First come named turns, each shown by rows before and after it. For each pair of rows after them, which turns, in which order, take the first row to the second? The first pair is done for you.
makem:
[+0.07, +0.00, +0.47, +0.41, -1.74, -1.50, -0.92, -0.60, +0.50, -0.25, -1.18, -1.60, +2.21, +1.51, -1.80, -1.49, +1.12, +0.12, +0.99, +1.48, -1.50, +1.31, +0.94, +0.09, +0.76]  ->  [+0.06, +0.37, -1.04, +0.72, -2.28, -1.31, -1.02, -0.59, +1.04, -0.68, +0.66, -1.29, +2.29, +1.13, -1.28, -0.22, +0.24, +0.65, +0.67, +0.36, -0.77, +1.48, +1.77, -0.03, -1.05]
[-0.83, +0.35, -0.35, +0.84, -0.75, -0.44, +1.12, +0.39, -1.21, +0.10, -1.09, -1.41, +0.54, -1.12, -1.34, -1.23, +0.23, -0.32, +2.16, +0.84, -0.70, -0.42, +0.09, -0.78, +0.93]  ->  [-0.83, -0.32, -1.58, +0.97, -1.37, -0.72, +0.69, +0.38, -1.30, +0.27, -0.13, -1.49, +1.27, -1.16, -0.65, -0.41, -0.19, -0.49, +1.66, +0.22, -0.01, -0.47, +0.60, -0.61, +0.15]
[+0.01, -2.03, -0.67, -0.19, -0.91, +0.53, -0.64, -0.24, -0.73, +1.23, +0.65, +0.47, +1.26, -0.70, +1.38, +0.95, -0.88, -0.79, -0.86, -1.77, +0.98, -1.49, +0.57, -0.51, -1.45]  ->  [-0.67, +0.43, +0.14, -0.08, +1.21, +2.33, +2.12, +0.60, +0.48, -0.90, -0.06, +1.15, -1.11, -0.66, +0.25, +0.90, +0.86, +1.65, -0.06, -0.57, +0.91, -0.56, +0.10, -1.51, -0.87]
Leruv:
[+0.63, +1.00, +1.92, -2.36, +2.21, +0.16, +1.38, -2.10, -0.41, -0.18, +0.17, +0.13, +0.10, +0.00, +1.26, -0.76, +2.29, +1.42, -2.18, -0.58, -0.32, -0.97, -0.44, -0.12, -1.41]  ->  [+0.25, +1.41, +1.51, -1.47, +1.64, +0.44, +2.23, -1.45, -1.60, -0.17, -0.32, -0.45, +0.67, -1.08, -0.68, -2.45, +2.48, +1.49, -0.31, +0.77, -1.20, -0.86, -0.90, +0.02, -0.93]
[+0.79, +0.45, +1.55, -1.36, +0.19, +0.60, -1.93, -0.36, -1.44, +1.28, -0.48, +1.13, +0.71, +0.93, -0.50, -0.78, +0.68, -1.65, +0.01, -0.17, -1.94, -0.70, -2.09, +0.98, +3.28]  ->  [+0.73, -0.06, +1.27, -1.10, -0.28, +0.37, -2.25, -0.51, -1.73, +1.82, -0.32, +0.99, +1.46, +0.66, -0.63, -0.98, -0.04, -2.06, +0.22, -0.41, -1.98, -0.87, -1.97, +0.96, +3.00]
[-1.38, +0.52, -2.99, +0.46, -2.00, -0.55, -0.51, -0.15, -0.29, -1.19, +2.78, -2.34, +0.87, -0.04, -1.00, -2.74, -0.98, +0.28, +0.24, +1.48, +0.79, -1.24, +0.85, +2.89, -1.54]  ->  [-1.03, +0.07, -2.41, -0.55, -1.14, -0.24, -1.71, -1.07, +1.23, -1.56, +3.37, -1.71, -0.36, +1.66, +1.07, -0.71, -1.27, +0.49, -2.24, +0.13, +1.82, -1.17, +1.30, +2.53, -1.89]
tas:
[-0.31, +2.34, +1.26, +0.27, +2.03, +1.08, +3.17, +0.98, +0.36, -1.17, -1.40, +0.26, -2.16, -0.51, -1.29, -1.32, +2.20, +2.69, +1.91, +2.02, -0.62, +0.41, -0.89, -0.61, +1.56]  ->  [+0.53, -1.97, +1.18, -0.54, -0.80, -1.64, -1.75, +0.16, -2.28, +2.87, -2.08, -1.51, +1.08, -0.92, -0.30, -2.24, -0.62, -2.29, +1.11, +0.81, -1.81, -1.07, -0.48, +0.81, +2.03]
[+0.03, +1.37, +0.53, +1.96, +0.04, +0.22, +1.01, +0.48, -2.16, +0.48, -2.76, -0.10, +0.30, -2.09, -3.93, -3.30, +1.64, -1.09, +3.36, +2.62, -1.93, -0.64, -1.97, -0.15, +2.36]  ->  [+0.84, -2.50, -0.37, -0.17, -1.91, -1.77, -3.95, -2.06, -1.28, +3.08, -0.21, -0.37, +2.17, +0.12, +1.63, +0.51, -2.01, -4.10, -2.14, -2.04, -0.16, -1.86, +0.05, +0.76, +0.56]
[-0.31, -1.83, -2.51, +0.39, -2.21, -0.63, -0.71, +1.01, +0.41, +0.58, +2.07, -0.88, +1.24, -0.76, +2.15, +0.62, -2.52, -0.84, -0.21, -0.80, +1.03, -1.56, +2.76, +0.56, -2.72]  ->  [-0.98, +0.94, -2.64, +0.76, -0.36, +1.16, +2.60, +1.65, +1.45, -1.95, +2.29, -0.03, -0.83, -0.74, +0.72, +0.86, -0.58, +2.41, +0.79, +0.11, +1.60, -0.50, +2.02, -0.40, -2.69]
Pairs:
(two turns a pair)
[-1.21, +0.52, -4.09, +1.87, +0.02, +0.88, +1.91, +1.11, +0.28, -1.59, +1.67, -1.09, +0.22, -1.25, -2.46, +0.15, -0.17, +2.63, +2.58, +0.05, +0.72, +0.24, +0.12, -1.24, -2.40]  ->  [-0.76, -1.81, -4.40, +0.73, -1.54, -0.69, -0.86, +0.11, -0.01, +0.24, +2.63, -1.39, +1.74, -0.37, +0.31, +1.52, -1.69, +0.66, +0.01, -1.89, +1.14, -0.19, +1.00, -0.53, -2.92]
tas, tas
[+0.26, +1.12, +2.22, -0.72, -0.30, +3.33, +1.07, -0.56, +1.00, -0.43, -0.96, -0.41, -1.99, -1.29, -1.69, +0.74, +3.31, +1.21, -1.01, +1.64, -0.46, +1.59, -0.04, +0.42, +1.51]  ->  [+0.10, -0.83, -1.74, +0.62, -3.41, +1.52, -0.27, +0.11, -1.23, +1.10, +0.51, -1.95, +1.54, -3.11, -2.04, -0.02, +0.84, -0.25, +0.41, +0.96, -0.38, +1.12, +1.31, +1.31, -0.77]
Leruv, makem
[-0.54, -2.82, -0.44, -0.30, -1.95, -1.75, -2.27, -0.29, +0.13, +1.48, +0.83, -0.28, +1.73, +0.23, +1.53, +0.26, -2.04, -1.93, -0.78, -1.57, +0.94, -0.25, +0.67, +0.84, -0.36]  ->  [-1.75, +1.44, -0.32, +0.87, +0.82, +0.98, +2.69, +1.54, +1.38, -2.42, +0.63, +1.00, -1.21, -0.12, -0.92, -0.06, +0.79, +2.72, +1.53, +0.69, +1.21, +1.13, -0.52, -0.62, -0.64]
tas, Leruv
[-0.54, +3.02, +0.93, +0.21, +2.30, +2.03, +4.47, +1.60, +0.89, -2.27, -0.81, +0.87, -2.60, -0.60, -2.18, -1.07, +2.55, +3.30, +1.86, +3.13, +0.68, +1.14, -1.24, -0.30, -0.44]  ->  [+1.09, -4.03, +0.95, -1.91, -2.08, -2.00, -3.70, -1.12, -1.66, +3.62, -0.28, -1.01, +2.10, +0.28, +2.28, +0.09, -2.06, -3.80, -2.14, -0.35, +0.31, -1.15, +0.48, +1.72, -0.34]
tas, Leruv
[+0.65, -1.77, +2.52, -0.84, -0.38, -0.94, -2.02, +0.07, -1.91, +1.51, -2.55, -0.69, +0.41, -0.57, -1.60, -2.39, +0.68, -2.93, +0.98, +1.66, -1.77, -0.99, -1.53, +1.21, +2.47]  ->  [+1.08, -2.66, +3.13, -1.92, +0.04, -0.77, -3.19, -1.05, -0.01, +1.58, -1.50, -0.04, -0.19, +1.50, +1.47, +0.27, +0.02, -2.78, -2.26, -0.48, -0.31, -0.84, -0.77, +1.16, +2.24]
Leruv, Leruv
